Rows swapped in pairs by one turn or mirror: which row each one swaps with
The rows were stretched afterwards, more along some directions than others.
Muso: [ 15 -12   0 -12   9  27  10   3 -18  28 -25 -19 -19   4 -41  -6]
Zos: [-30  37  19   2  30 -13   1 -38  19  -8  17  -6 -18  15  44  14]
Pese: [ -1 -27  19   3  23  33  34 -27 -21  30 -48 -36 -21  -2 -22 -10]
zafub: [-43  -3  45  21   2   2  -1  24 -17 -35  12  35 -15 -21  18  42]
mize: [  8 -13 -13   4  -9  39  28 -10  -2  40   2   9 -26  32 -33 -30]
pirur: [ -5  -8  24  -1   9 -33 -25  18  22 -51  -3 -30  -1 -15  29  27]
telik: [ 16  -3 -27   9  -6  26  24  -2  14  43   6  16 -27  42 -21 -29]
Soti: [-17  -6  29  17  -1 -21 -23  27  24 -36   7  18  23 -16  16  19]
Bise: [-15  -5  -1  10  -8 -10   7  28   3 -32  -2  18 -10 -14  18   8]
fod: [ -3   1  30   0  22 -49 -18 -20  28 -15 -26 -32   8 -12  42  17]
zatis: [-11  25   3   7 -26 -21 -10  28  22 -45  24  15  -4  -7  21  15]
tanap: [ -4 -29  22   0  17 -18  -4  15   9  -5 -32  -8   6 -14  -2  10]
kav: [ 34   0 -10   1   3   7 -19   3  16  -8 -24 -22  -9  -3 -21  -1]
teru: [ 21  19 -17  -9  29   8 -10 -25  24  19  -8 -38  -2  26  -5 -29]
Gida: [-44  23  18   7 -10  -8 -16  20  15 -60  40  30 -10  -1  26  37]
kabi: [ 32 -28  24  18 -33 -22 -14  22  13 -17 -42  -2  24 -38 -27  13]
gef: [  8 -13  22  19 -23 -16 -22  39  19 -62   1   2  -2 -26   2  30]
tava: [-22  19  -2  -5  25  17   1 -12   7  -3  32   6 -46  37  40   9]
fenu: [-32  24   5   2   4  11   3  15   1 -18  29  18 -24  -1  24  15]
nopo: [ -2 -22   8  -1   7   1   9  -1 -24   3 -26  -3   0 -34 -26  -6]
dagal: [-50  16   1  -3   3   7  -3  27  16 -41  51  43 -38  32  30  16]
biv: [  3  -4  13  -1  50   9  10 -28  10  27 -36 -36 -18  -4  18 -13]
beno: [  1  -5 -16   6 -11   9  22  -6  -2  28   6   9 -22  32 -10 -19]
rom: [ -9  -8  20  12  -1   6  37 -15 -14  21 -26  -1 -10  -7   2  -8]
nuvoz: [ 17  -8 -11  -5   6  25  16 -17 -19  32  -8 -10 -39  35 -23 -26]
fero: [ 24  16 -13  -7  14   5  16 -40  16  58 -16 -38 -17  17  12 -16]
lonol: [ 11 -19  20  -7  27  -5  18 -19  14  36 -52 -33   6 -10 -16  -4]
doki: [-35  -1  46 -12   5 -22 -20   5  12 -43   0  -5  -5 -17  36  50]
Gabed: [  1   3  19   2  -6 -28 -15  21  31 -14 -21   5  27 -23  -8   7]
lomo: [ -6 -12   8  16  12   3   9  -8  -3 -19   7   0   2   6  24  10]
sezo: [ 21   1 -12  10   7  -5 -23  10  28 -10   6 -22  -9  22  -2 -13]
bubo: [-45  -8   6   3  15   4  14   6  -8  -4  14  10 -20   8   4 -13]
rek: [  8   5  22  -6  31 -22 -14 -16  15  -2 -30 -59   3 -17  17  10]
Rig: [-16  -5   9   9  29   1 -18 -15  -6  -3  18  -4 -19   0  14  23]
Biped: [ -4  21  -6   7  16  32  -6   9  10  -7  34  18 -15  40   9   7]
dis: [-61  31  16 -10  41  -9 -14 -21  20   1  44   1 -23  24  45  21]
sul: [-13 -16   2  10  13  24  22  -3   0  14  18  27 -38  29   9 -20]
loz: [ 28  -8   6  10 -31   8  14  19  -5  -2 -11   2  17   2 -24 -20]
gim: [ 11 -33  43  16  -3  -3  13  -2 -23   7 -40 -19  10 -32 -16  17]
Nub: [-11   9  10   8   0  11  31 -25   6  36  -1  -9 -19  22   0 -14]
sur: [ 41 -17  -4  -4  -9   0   9 -10  22  28 -41 -12   0   6 -44 -13]
muded: [-17 -27  36  18 -23 -18 -15  48 -16 -52  -3  13   4 -28  -9  41]
mak: [ 16  13  -1 -18  31  28  22 -40   1  38 -13 -30  -3   2  10 -15]
Fidub: [ -2  -9   7 -11  25  17  -7   6 -14 -16  -5  -7 -25   5  -4  14]

teru pairs with Soti
Biped pairs with loz
biv pairs with fod
Rig pairs with nopo
Pese pairs with doki

Rows swapped in pairs by one turn or mirror: which row each one swaps with
The rows were stretched afterwards, more along some directions than others.
zod: [ -6 -21   2 -40  12 -19 -20 -15  -1   2  29 -13 -13   6 -21   7   2   2
  10 -23 -22   7 -33]
zomup: [ -3  -2 -27 -23   6  20  -3 -29  -6  30  32 -42  13 -11 -45 -10   8 -18
  41 -22  15   2  19]
vegeb: [  9  12  24   6  -6  49 -10   3   1  -4   7  30   1   6  10   3  -6  -8
 -14  -3 -38  34  -7]
bol: [  4  33   5  -4 -33 -20  -1   5  15   0 -23  -6   6  -9 -31   7  13   3
  -7 -12   4 -25   0]
vola: [ 12 -11  40  21  -5  10  -5  14  -1  -8  -5  28 -22 -22   6   4   3 -22
 -17  -7  -6  11  25]
Fip: [-28 -34 -26 -23  16  20 -15  -4 -18  16  15  -5  24  11   0  -3  12 -21
  18  -1 -20  40 -14]
disi: [  5  27  39  16   4 -46  -1  13  -4  11 -11  -2  -5 -26  -1 -26   1   1
  -4  -5  16   6   9]
mer: [ 22   6  31   7  12 -27  -2   4  11   0  14  13 -13  13 -28 -11 -23  22
  11 -32 -10   0  -5]
dak: [  9  11 -18 -21 -11   8  -3 -21  -9  37  21 -34  12 -20 -47 -20   5 -23
  45 -15  32 -15  19]
guvuk: [-18 -16 -14  14  37  26  -1  -3 -10   4 -15 -16  -9  36  -5  -3  -6 -15
 -11 -21  -1  11  -2]
Fem: [ -1 -12  -9  10  16  24 -26  11 -12 -24 -15   2 -22  33   0   4 -17  -2
  -3 -28   2  16 -13]
Demu: [  8 -18  27  16   1  23  -9   5  -7  -6  -1  23 -14 -14  24  -1   9 -23
 -10  -6 -13  11  32]
Bazi: [ -5  13  -5 -11 -33 -16   1  14  16   3 -34  -1   9   5 -32  -4  11   6
  -5 -16  11  -4 -12]
kilez: [  8 -13  11  12  24  30  14 -14 -13   4   6   8  -2 -11  20 -12  19 -28
 -16  11 -28  16  34]
zofa: [ -6 -18 -22  13  26  47 -21   0  -9  -8  -7  -6 -14  33 -19  -3 -13 -20
   8 -20  -5  16 -10]
Tuzag: [ 15 -18  17  13  16  13  -7   1  -8 -17  -4  22 -14 -14  16  -6  20 -11
  -5   6 -20  17  28]
bobi: [  7  28  -2   2 -40  -7 -19  13   7  -2 -22  -6  -3 -17 -40   7   9 -14
   5 -16   6 -16   4]
tage: [  4  16  10 -10 -35 -19   4  19  18   9 -30  -1   6  -6 -31  -8   7  -7
 -12 -15  17   0 -13]
mitup: [ 16  -1  18  -3  -5  22 -38  12   3  -6   7  -7 -15  29 -28 -11 -20 -17
  45 -30  12  22 -18]
Vuse: [ -2 -14  18  12  21  17   1 -10 -11   6   6   5  -8 -10  18 -17  23 -19
  -9   4 -19   9  37]
gug: [ -7 -18  -6  20  28  31 -17  11  -1  -7  -6  -7 -24  27 -24   6 -13 -23
  -6 -30 -10  12   0]
kis: [ 17   6  19 -16   8  12  12  10   3  10  -2   9  11 -19  25 -10  10  -3
  -4 -21 -13  48  11]
tez: [  0  -1   4 -36  10 -17   0 -16 -12   7  37 -15  -8  -5   2   3   3  -1
  10 -18 -20   9 -14]
lal: [ 26   2  38  -7  13 -29  -5   4  15   2   4  25  -5  13 -28  -6 -16  18
   5 -34 -14  10 -11]
nad: [-24  -4 -35   5  30  24 -25 -22  -9   8   6 -32   8  14  -7  -6  -3  -1
  13  -3  -4  11 -21]
ponoz: [ -1  17  25 -12 -35 -14  -7  21  10   6 -20  23   5 -16  10  23   6  27
 -39 -11  -3   0 -20]
noke: [-33   0 -14  11  31  32 -17 -33  -7   1  10 -28   9  14   3 -10 -10   7
  -3  -7 -14  16 -18]
Safeg: [-23 -23 -21 -13  10  21 -14   4 -14  -3  30  -9  10  17  -3  -3  -1 -13
  27  -3 -17  40 -25]
Valez: [  7 -28  23   8  19  23   6   0  -4   0  -1  14  -6  -7  16 -12   7 -18
 -12   1  -8  23  25]
Lufa: [ -5 -23  16  10  25  23  10 -11 -12  -5 -10  10   0  -3  35  -6  19 -12
 -21   8 -17  23  27]
Gefir: [-33   4 -25  12  24  33 -18 -22  -4  21  19 -30   1  -4 -10 -10 -15 -10
   5  -8  -3  12  -9]
Soveg: [ -6   1 -28 -31   2  21   3 -32  -8  33  28 -33  16  -7 -38 -18  21 -21
  36 -14  12   3  14]
Musem: [ 13   4  26  -6  -1  40 -15   3   5  -8   1  37   4   7   3  13  -3  -7
 -10 -11 -46  41 -10]
zipe: [ 12 -10   8   6  10  29 -12   0 -17 -16  -6  22  -9 -12  43   0  19 -16
 -17   6 -17  27  28]
zudi: [  1 -18  -6 -24  32   7 -16 -18  12  -9   1   2  -9  26  -1   5  -8   7
 -17 -33 -37  26 -32]
pil: [-19 -10 -13  20  21  25  -7  11  -3   7 -20 -13 -12  40 -14 -11 -14 -15
  -6 -22   0   4  -5]
Bazo: [ -9   4  32   1  -6 -58 -21  36   7  18 -13  25  -4  -6 -24  -5  22   0
 -30 -19   2   2 -21]
Tidu: [ -4   8  19   6   1 -33   3   2   0   0  -9 -12  -6 -13   7 -30  -6  13
   7   0   4  10 -14]
zeki: [-19   5 -33   7  27  32 -20 -31 -13  18   4 -35  16  10  -7  -8 -13 -20
  12  -4  -4  17  -6]
ruva: [ 39  27  26  20 -15 -15 -37  21  29  -3 -25  25  -7  -9  -6  12  14 -10
  -4 -18 -19   4  30]
biga: [ -1  19  -4  -8 -23 -29   7  11  20   9 -29  -3   4  -5 -33  -7  12  -4
 -11 -14  12  -9 -11]
Debuf: [ -2   8  28   9 -11 -52 -13  29  14  18   1  23   0 -15 -19  -6  20  12
 -28  -8  11  -2 -15]
tumu: [ 38  29  23  23 -20 -30 -25  31  26   9 -26  19  -7 -17  -6   6  22 -11
   0 -12   0  -5  38]
fezi: [ -1  16 -14 -26  -5  16  13 -28  -8  37  24 -36  22 -11 -35 -18   9 -13
  38 -10  26 -14  18]
limas: [  3  11  22 -16 -27 -20  -7  36  11  19 -18  20  -2 -26   2  16  20   6
 -27  -7  -5  11  -5]
tiseb: [  0  12  25   6  13 -37  -1   9  -6   3   0  -2  -7 -26  16 -25  21   1
  -3  11  -2  11   2]
Fari: [ -2  -6   1  25  11  20 -20  23  -2   5  -8  -2 -28  23 -20   3 -17 -28
  -2 -38   6  -1   4]
Riv: [ -1  -7   1 -37  12 -23 -21 -18  -6  -1  34  -8 -13  -3 -13   7   7   1
  10 -24 -24   4 -19]
nem: [  8 -14  15 -21  17   1 -16 -18  13 -13   0   0   1  23 -10  -4 -18  19
  -9 -44 -15  26 -44]
Babef: [-18  18 -27  11  26  23 -19 -28  -8  32  22 -40  -2 -12 -15 -14   3 -15
  12  -9  -2   3   0]
zom: [-11  15  27  12  14 -42   2   5   2  11  11 -10 -18 -25  -2 -31  -6   1
  -3  -6   4   3  -3]
Tase: [  9 -10  37 -20   9  10   1  14   3  -6  -2  25  -7 -12  27  -4   7  16
 -14 -16 -21  47  -5]
lono: [-10  19  15  11  28 -32  25   1  -5  27  -2 -17   6 -11  18 -41   4  -1
  -7   3   9  15   9]
Kabam: [ -5 -18 -16  20  21  35 -12   0  -3  10   3 -12 -19  20 -29   7 -24 -33
   8 -32   4   5   7]
funo: [ 25   8  31  -4  -1  11 -29  22   8   6   1  -1 -13  28 -29 -21 -25 -15
  43 -37  18  28 -10]
zut: [ -9 -20  -1  20  24  31  -6   3  -7  -6  -8  -8 -13  31 -28  -3 -22  -2
   1 -26  -1   5  -8]
bini: [ -2  14  19 -19 -33  -7  -9  33   7  10 -27  25   6 -14  11  15  10  13
 -31  -8  -3  14 -16]
vibu: [-14  -9 -25 -28   6  33  -4 -36  -8  20  34 -35  12 -13 -38  -9  10 -12
  43 -14  12   7   9]

funo pairs with ruva
zod pairs with limas
mitup pairs with tumu
Tuzag pairs with zofa
tez pairs with ponoz
vegeb pairs with mer
Tidu pairs with Babef
Debuf pairs with Safeg

